In the rows, zero is written as 128.
A state moves one step at a time under one of 8 hidden systems, and each row is a state written as 18 numbers. Each run below is a few steps of one system.
path 1, tofe (11 x 18):
[[128  83  68 105  94 152 152 119 163 158 171 112 101 139 148 117 110  95]
 [120 122 118  94 122 110 167  87 136 153  62 132  70  92 142 116 153 160]
 [145 158 140 147  88 122 157 130 103  86 162 114  96  61  96 169 124 148]
 [105 185 126 130 168 153 173 108  80 141 168 116 120 146 117 125 146  83]
 [120 143 191 154 172 139  96 126  90 130  89 108 135 164 123 130 145 181]
 [144  94 153 153 108 158  98 169 157 113 177  83 158 167 110 160 110 113]
 [109  73 122  78 159 132 148 129 171 178 104 109 137 170 140 102 119  94]
 [150  93 128 119 110  88 124 158 164 141  77 122 101  83 111 138  99 184]
 [137 138  65 123 103 123 164 137 133 126 170 148  91  98  81 165 101  93]
 [ 89 158  91 113 166 134 150  90  73 130  97 143  80 131 116 100 128 145]
 [136 159 136 173 112 141  94 140  97  66 134  97  98 132 110 139 165 181]]
path 2, Fev (11 x 18):
[[128 172  75 185 141 105  98 149 103  61 132 144 114 135 134 136  98 125]
 [115 133  88 172 118 110  83 113 140  87  85 117 145 157 160 150 172  89]
 [134  84 132 103 100  94 107 116 130  62 116  99 187 132 147 124 167 129]
 [183 120 108 101 130  65 134 166 147 132 162 117 191 134 143 102 147 146]
 [183 126  99 127 149  57 159 112 123 157 121 186 146 131 147 157 111 136]
 [127 124  85 163  96  91 119  93  81 156 110 165 149  76 132 154 103 147]
 [109 137  95 131  75 149  94  90 113 174 126 160 156 104 135 108 192 134]
 [149 130 171 103  96 157 132  84 113 122 154 166 137 120 161  84 181 171]
 [172 164 173 153 126 134 147 133 125 149 173 118 130 104 191 102 121 162]
 [129 155 176 164 154 122 160 104 133 197 106 118 130 118 178 149 116 100]
 [ 80 112 192 128 130 144 124 109 101 176  97 116 166  88 111 148 102 116]]
path 3, Kot (11 x 18):
[[127 120 163  82 144 121 187  76 138 146  79 136  78 108 160 111 134 142]
 [137 182 148 159 100 122 169 115 108 137 137 125  85  49 122 159 121 135]
 [ 81 181 129 135 145 185 136 118  98 156 152 130 114 133  90 123 150  78]
 [100 128 182 149 139 180  80 125  94 124 105 132 120 155  96 126 141 183]
 [154 129 144 168 122 170 102 181 161 129 176 102 100 159 144 129  92 151]
 [102  84 136  96 160 147 147 147 180 131 100  94  90 163 138 112  87 100]
 [134 115 142 108 124  88 140 166 153 130  81 106 101  65  93 144  94 163]
 [135 168  81 114 134 109 152 173 139 135 159 154 111 107  61 147 117  90]
 [ 92 150  91 113 177 115 100 126  86  90  87 162 127 160  76 118 141 130]
 [145 156 104 182 109 111  57 167 131  88 118 125 134 145 134 130 153 171]
 [132 110 105 130 121 133 112 144 179  74 153  90 147 182 153 127 153  73]]
path 4, Zuti:
[[146 118  54 150 150  81 133 138 136  98 135 123 129 157 167 139  73  98]
 [114  77  78 110 115  76 112 101 134 129  57 142 141 118 130 144 129 133]
 [158 121  94 105  76  79 143 114  96 132 150 142 162  74 103 142 166 157]
 [143 164  94 101 156 106 174  87  67 130 161 168 125 142 126 102 152 138]
 [150 148 133 173 145 118 129  76  95 126  92 147  92 158 176 147 145 176]
 [135 133 106 187  82 133 133  88 135 141 138  99 122 133 181 173 159  92]
 [ 95  83 127  94 115 149 143  73 117 163 122  95 167 150 143 118 176  93]
 [157 108 184 110 128 127 147 124 110 196 149  99 165 132 126 121 153 182]
 [156 145 152 141 159 135 180 132 128 198 177 133 106 135 138 148  84 115]
 [ 86 112 136 142 137 177 132 104 132 182  88 138  69 130 130 135  82 123]
 [109 124 137 141  65 178 102 142 161 162 124 106  91  88 103 136 162 142]]
path 5, Mik (11 x 18):
[[128 109 150 107  73 150 174  82 122 149 158  88 124  81 158 123 153 130]
 [136 137 175  93 134 130 193 115 131 199 144  95 129  96 133 124 155 122]
 [135 138 197 130 169 123 159 126 102 196 120 129 126 109 107 153  99 152]
 [105 139 157 177 139 169 107 135 108 198 116 134 105 121 107 151  83 149]
 [ 91 115 140 143 117 208 100 129 140 158 108 136  62 143 105 133 118 148]
 [120 108 145 108 101 183 137 152 166 103 138 104  50 116 117 109 109 158]
 [132 156 133 105 147 134 175 170 180 101 137  95  56 107 126 111 108 101]
 [109 163 147 121 179  96 163 153 140  88  89  98  98 107 100 147 106  93]
 [ 91 150 128 148 156 109 100 176 115  97  98  95 147 111  64 157 103 107]
 [105 123 103 141 148 140  72 179 128 103 123 105 145 182  64 138 138 124]
 [148  91  99 130 134 125  87 161 150  74 130 112 122 204 120 128 128 162]]
path 6, pubog (11 x 18):
[[ 85 101 116  92 105 142 160  59  98 157  95 119 128 108 123 127 176 108]
 [136 134 173 107 112 125 125 138  91 141 143  95 157  80 114  95 145 206]
 [176 152 140 138 146 143 162 130 112 193 191 142 113 165 112 145 136 148]
 [107 117 142 164 157 156 138  77  92 150  95 122  86 151 175 142  89 144]
 [108 121 158 162  82 156  96 148 167 176 103  81 121  83 145 140 137 135]
 [108  97 148  74 104 182 159 119 142 147 157 117 101 128  65 136 157 108]
 [130 128 169  98 163 138 149 147 103  94 133 107  81 121 116  98  74 189]
 [167 176 140 184 151 121 133 172 168 150 133 125  78 136 124 171 113 127]
 [ 78 118 108 152 125 158 134  93 118 102  97 112  86 144 105 182 120  70]
 [ 87 120 127 121 109 137  90 168 133  88 104  51 131  99 108  99 140 148]
 [171 116 121  96 128 124 138 175 163 107 174 117 121 174  67 144 161 137]]
path 7, siza:
[[178 136  72  99 108  96 149 152 128 114 170 160 104 104 118 102 110 177]
 [150 181  81 128 151  84 163 102 137 119 108 162  85 133 153 124 169 116]
 [113 159 137 164  96 104 124  92 105  95  92 103 142  78 141 158 185 119]
 [106 144 123 133 110 138 111 141 101 121 181  84 202 129 109 126 171  90]
 [159  99 168 102 173 120 140 126 105 138 155 112 183 195 122 126 144 147]
 [181  95 133 160 132 100 142 121 124 177 144 118 139 138 173 159  74 164]
 [107  98  73 134 115 132 140  95 147 206 106 144 110 129 146 144 108  91]
 [ 86  96 131  86  93 150 128  96 117 164  79 137 113  89  89 116 159 152]
 [143 156 129 103  92 161 133 149 115 139 182 148 112  87  80 101 144 173]
 [152 187 141 127 164 150 170 114 114 118 168 156  80 162 129 116 160 127]
 [124 163 169 194 136 142 138 105 118 108 108  86  90 131 182 157 139 131]]
path 8, tofe (11 x 18):
[[119 124 133 133 163 136 118 162 111  96 166 156 147 144  93 145  45 100]
 [ 89 137  76 154 170 139  78 153 142 154  85 131 120 178 140  93 116 121]
 [132  85 119 111  94 133  77 140 166  67  91 160 117 148  99 141 147 149]
 [121 111  78  82 107 125 147 141 145  68 166 112 128 112 144  78 102  99]
 [140 178  95 114 158  65 150 127 140 121  82 139 113 109 154 100 173 126]
 [150 142 134 150 119  76 125 115  84  58 130 157 159 100 106 178 124 129]
 [ 96 156  84 151 144 130 110 117  70 136 170 114 187 148 139 105 128  91]
 [140 125 137 131 132 122  81 114 121 153  98 148 170 174 138 107 198 175]
 [180  70 141 119  75 130 117 125 144 102 179 137 170 138 156 135 116 150]
 [137 115  95 116 119 114 166 101 160 188 138 120 136 118 203 102 127  93]
 [144 125 151 133  93  96 137  93 127 163  71 161 122  69 133 159 146 156]]
path 9, Mik:
[[ 97 208  97 133 145 125 131 142 121 109 112 144  97  77 138  79 137 115]
 [112 177 177 127 131 140 123 125 115  61 127 150 138 107  87 149 171  94]
 [ 99 137 164 138 144 158 105 152  95  81 172  74 181 142 129 111 113 106]
 [135 131 152 151 150 129  84 157 174 140 104  84 159 181 160 114 173 120]
 [153  61 163 125 123 109 110 132 177 110 101 146 158 157 147 161  91 117]
 [116  91  70 110 130 106 113 147 157 161 112 142 152 117 161  90  63 113]
 [134 143  86  98 127 105 111 125 151 139  85 215 116 117 114  97 155 137]
 [141 153 116 115 111 126 128 118  89  68 172 204 136  98 110 118  96 134]
 [110 197 101 158 134 148 119 114  88 103 167 129 139 128 162  84 162 112]
 [132 145 186 140 114 131 124  89 119  78 114 115 149 134 151 143 205 120]
 [126  90 177 130 104 132 131 128 129 125 167  78 202 117 159 134 113  99]]
path 10, pubog, 11 rows:
[[133 143 180 139 171 144 150 117 130 110 135 160 113 135 183 118  58 106]
 [100 161 174 170 140 136 104 147 173 146  93 138 141 106 152 140 113  64]
 [ 71 125 163 110 115 175 106 131 137 104 125 151 156 119  83 131 141  63]
 [107 139 156  94 150 159 102 177 127  74 160 140 149 131 113  64 101 137]
 [173 156 144 139 162 128 118 171 176  95 156 176 114 177 149 120 111 112]
 [116 122 120 151 136 123 119 110 155  75 111 161 122 140 172 153  85  56]
 [ 88 139 120 119 119 108  97 157 166  95  92 116 171  80 136 104 132  65]
 [131 134 141  78 134 116 113 152 136  88 145 165 183 131  77 113 166  94]
 [148 141 113 117 167 108 121 139  92  70 171 173 166 157 139  99  86 128]
 [146 161  99 173 157  96  97 135 156 135 116 170 157 160 192 114 121 100]
 [112 102 115 138  89 123 100  84 147 115 104 171 171 124 158 143 155  65]]
path 11, zoto, 11 rows:
[[106 138 135 104 138 105  98 145 146  47  71 129 129 106 135  84 140 138]
 [151 161 124 121 117  84 110 178 149  88 152 156 182  91  89 138 146 102]
 [128 132  92 121 167  87 112 114  89  92 126 180 188 168 120 125 117 106]
 [134 120 108 170 110  98  57 127 131 132  79 170 163 120 153 126 124 165]
 [159  82  84 130  62 121 106 117 167 131 157 163 160 146 142 152 149 104]
 [146  81 113  84 117 106 140  82 127 103 123 134 154 149 190  82 141 148]
 [181 141 167 122 102  83 142 124 159 149 120 145 151  77 179 114 148 153]
 [157 130 141 122 119 105 181  71 106 151 161 167 159 110 142 164 139  85]
 [ 96 134 148 146 130 143 124  63  66 164 112 135 156 114 177 106 131 145]
 [133 136 170 167  89 184 102 122 147 195 158 137 139 122 146 133 158 139]
 [136  87 157 119 124 186 156  96 123 135 190 122 121 171 158 125  99 115]]
path 12, siza, 11 rows:
[[107 112 118 129 179 133 118 119 107 102 135 160 157 181 145 118  66  86]
 [125  94 145 137 132 115  75 142 159 142  63 138 146 136 174 100 106 170]
 [144  92 106 109  73 124 109 146 183 119 148 183 146  90 124 136 102  98]
 [107 126 102  57 148 121 156 107 120  95 114 167 117 106 139  59 121 119]
 [155 185 164 132 132  91 119 157 147 124  97 147 131  74 146 101 161 162]
 [134 178 134 152 117 122 131 115 117  87 166 179 159 109 127 158 131  57]
 [ 88 141 152 133 165 137 104 100  82 105 112 116 181 153 175  82 137 115]
 [161 103 185 148 108 125  80 159 170 150 137 124 196 132 155 135 133 138]
 [140  78 126  95 128 131 155 107 139 134 172 168 161 138 149 131  67  80]
 [110 116 135  97 158 114 137 120 133 179  77 141 126 107 171  68  93 162]
 [139 146 152 136  89 127 114 142 169 168 109 193 129  64 109 145 131 121]]
path 13, Fev, 11 rows:
[[127 148 132 168 107  88 135 141 137 127 130 103 160  73 114 191 123  73]
 [ 81 109  98  87 152 125 124  97  91 146 118 140 192 154 118 102 144  86]
 [151 124 148 114 131 113  80 156 115 115 112 174 148 135  89 105 141 211]
 [177 137 109 168  90 141 119 135 158 124 200 177 130 141 154 150 111 111]
 [115 110  98 140 128 122 137  80 131 136  87 126 103 128 217  97 107 123]
 [121 143 161 129  94 105 123 143 145 133  78  95 137  46 121 133 170 146]
 [129 150 147  83 134 133 167 118 123 133 190 145 180 120 112 115 160  68]
 [133 149 145 123 195 120 126 125  78 139 118 162 135 158 134  88  93 181]
 [150 151 152 209 105 139  82 150 142 152 125 155 121 126 119 184 115 137]
 [ 91  79 122 133  93 173 121  83 140 136 136 126 146 143 170 132 112  66]
 [107  99 152  80 124 133 108 153 154 132  82 100 132 102 139  58 133 178]]
path 14, Kot:
[[128 114 144 132 124 103 141 161 164 101 110 110 107  71 140 142  47 110]
 [ 96 150 114  90 145 109 138 165 157 152 109 146 141  78  84 111 108  74]
 [122 151 135 111 146 111 101 142 108  97 105 205 146 115  58 139 124 133]
 [134 174  95 169 139 123  72 162 110  84 154 170 154 144 134 106 104 133]
 [117 124 123 141 147 132  74 142 177  94  92 138 160 176 175 103 150  90]
 [140  84 165 123  97 101 107 137 167  64 111 109 167 104 159 138 121 121]
 [147 120 133  89 125  86 159 151 146 130 167 118 195  93 140 111 108  84]
 [139 125 145  94 167  79 151 100 103 151 106 189 184 124 117 138 117 110]
 [139 143 103 174 110 101  99 100  86 139 132 194 160 105 148 153  99 135]
 [102 125  86 147  91 164  89  97 134 148 138 171 151 142 175 101 145  87]
 [127  93 165  99  84 159 105  89 140  88 114 157 141 117 173  87 156 150]]
path 15, zoto, 11 rows:
[[ 78 157  97 106 155 109 166 106  90 144  85 112 107  95  89 129 140 102]
 [102 171 122 137 121 153  96 136  85 141 119 129 116 114  60 126 184 168]
 [148 147  94 163 131 152 108 150 103 100 191 111 111 187 101 139 139 154]
 [144 120 119 168 158 115 112 145 145  85 109  79  98 192 167 141 106 137]
 [131  88 139 133 114  93 125 159 186 100  80  69 126 114 120 173 126 110]
 [111  91  99  64 129  82 157 143 127 131 120  86 169 109  75 128 138 107]
 [138 146 105  90 167  86 134 144  92 167 106 148 145 127  83  98 146 189]
 [173 155  82 168 118 109 120 131 103 154 143 175 100 139  99 167 131 174]
 [130 120  54 170 103 125 129  83 110 108 127 115  86 163 160 163 136 127]
 [126 110 130 135  90 132 116 109 153  98  95  62 112 131 168 123 196 146]
 [163 107 170  92 112 103 159 147 139 108 160  64 166 124 116 139 169 134]]
path 16, Zuti (11 x 18):
[[161 150 164 169 141 110 133 117 109 123 135 191 127 109 136 178  69 131]
 [ 76 152  76 170 109 150  96 105 115 146 110 154 124 102 167 108 103  94]
 [126 117 129 107  83 143  88 107 167 137  96 171 141 135 133 105 211 131]
 [168 119 171 102  96 140 149 119 127  88 198 128 156 118 162 105 145 142]
 [130 159 161 116 195 106 169 126 129 129 116 100 127 131 190  83 102 115]
 [126 130 189 163 137 106 121 117 149 146  65 146 134 107 136 185 110 110]
 [ 86 135 123 155  81 157 102 122 111 153 157 139 177  75 113 143 111  79]
 [101 144 124  89 142 166  98 139 129 166 134 170 158 145 116  57 166 136]
 [187 130 182 132 121 145 115 147 163 110 159 170 110 147 156 115 117 179]
 [123 137 124 141 130 130 156 135 166  96 141 109  94 101 195 109  70  84]
 [ 84 120 152 106 130 114 119 123 160 122  38 119 128  88 124 128 145  95]]

Which system made each run below?
path 17, 2 rows:
[[ 78 137 129 119 126 117 135 105  49 119 117  81 172  79 111 122 130 137]
 [158 156 149 146 122 143 102 144 130 201 162 150 169 145 104 135 181 146]]
 -> Kot
path 18:
[[110 165  58 133 144 124 149 110  86 101 144  98  92 160 105 127 170 117]
 [138 135 138 155 133 113 116 125 113 109 100  61 119 158 114 161 199 168]]
 -> siza
path 19 (2 x 18):
[[124  68 139 143 107 139 125 101 109 132 125  73 144 170 103 193 142 126]
 [108  71 116  88 115 141 147 134 125 179 141  50 145 135 110 112 133 145]]
 -> tofe
path 20:
[[132 136 131  84 111 163 140 130 125 136 196 159 151 146  81 117 181 100]
 [136 125 167 115 168 158 128 133  98 111 146 124 114 173 152  77  98 190]]
 -> Zuti
path 21, 2 rows:
[[134 107 107 114  95 174 102 176 174 180 173 136 122 139 109  99 122 130]
 [152 100 124  77 154 143 161 127 148 102 147 162  74 169 141  98  90 139]]
 -> zoto
path 22 (2 x 18):
[[155  89 156  99 146 148 129 142 133 177 131 115 119 177 114 107 141 199]
 [171  87 136 148 113 137 147 119 140 161 142 154  82 133 138 172  64 168]]
 -> pubog
path 23:
[[142 152 124  97 152 113 158 110 154 124 105 220  87 116 137 112 120 104]
 [100 186 124 160 127 117 120 107  99  70 102 155 100  71 149 121 110 124]]
 -> Kot
path 24, 2 rows:
[[153 140  90 122  87 120 154 103 144 202 127 155  96  88 134 127 162 148]
 [145 132 121 112  98 153 175  55  90 123 159 146  86 134 145 132 173 151]]
 -> zoto
path 25:
[[111  91  97 152  96 165  63 159 154 106 144 143 131 145 145 111  75 125]
 [125 122  85  94 113 143 112 133 191  98 110 155  92 156 164  73 159 113]]
 -> Mik
path 26:
[[120 116  83 137 122 161 134  80 100 109 128 173  61 166 119 144 113 141]
 [120 136  92 131  76 139 139 111 106  85 140  90  78  74 145 107 144 167]]
 -> Mik
path 27 (2 x 18):
[[107 125  77  86 100 127 164 124 132 142 119  78  82  91 104 109 172 141]
 [141 165 138 106 130 115 169 145 106 125 138  97  98 105  56 149 186 149]]
 -> siza
path 28 (2 x 18):
[[138 163 168 128 146 145 111 121 144 167  96 212 107 126 144  97 140 153]
 [127 155 147 172 108 161 120 117 136  69 138 164  78 111 157 150  82 106]]
 -> Kot
path 29:
[[126  90 125 141 127 138 106 120 155 138  82 193  87 144 111 174  78 120]
 [ 74 106  81 129  92 173 105 135 132 106 128 124  87  97 118 101  80 118]]
 -> tofe
path 30:
[[132 147 139 179 122 166  76 163 175 141 105 164  75 132 141 128  97 146]
 [ 93 112 122 117 107 174 122 122 168  76 115 155  67 122 133 123  90  88]]
 -> Mik
path 31 (2 x 18):
[[134 188  95 138 167 120 150 167 138 117 170  85 108 157 154  90 134 112]
 [131  85 155 128 164 114 121 113 150  94  66 137 108 185 123 170 115 116]]
 -> Zuti
path 32:
[[165  99 145 119 147  74 182 106 153 163 114  92 144 128 180 152 119 110]
 [121 106 122 125 140  77 146 113 117 201  85 144 160  88 119 161  97 121]]
 -> Mik
path 33:
[[ 99 125  82 145 137 127  66 130 138 177  74 167 149 152 133  98 144 138]
 [182  94 119 118  65 130 109 131 167 127 171 181 140 128 135 138 150 151]]
 -> Zuti
path 34 (2 x 18):
[[133 125  95 117  95 154 111 132 180  70 126 143  64 135 162  92 141 131]
 [146 141 151  93 118 108 153 142 166  38 137 121 112  99 150 111 146 106]]
 -> zoto
path 35, 2 rows:
[[155 135 134  99  80  96 142 122 162  88 129 147 142  92 112 147 200 105]
 [131 154 127 103 143 113 160 107  60  69 183 120 169 122 120 117 144 113]]
 -> Kot
path 36 (2 x 18):
[[175 122 113 134 137 101 133 153 158 185 176 139 178 137 175 113 100 111]
 [138  86 154 109 147 122 151  71 138 163  85 192 118 148 157 148 106 118]]
 -> zoto
path 37, 2 rows:
[[124 113 104 132  87 139 106 133 154  37 119  93  89 136 133 123 162 140]
 [140 132 102 101 127 100 147 172 159  60 152  59 124 133 122 114 152 110]]
 -> siza
path 38 (2 x 18):
[[133  88  90 130  94 139 120 115 164 144 100 168  71 133  94 180 120 119]
 [108  99  67  78 114 138 157 126 106 102 148 125  81 108  99  95  87 149]]
 -> Mik
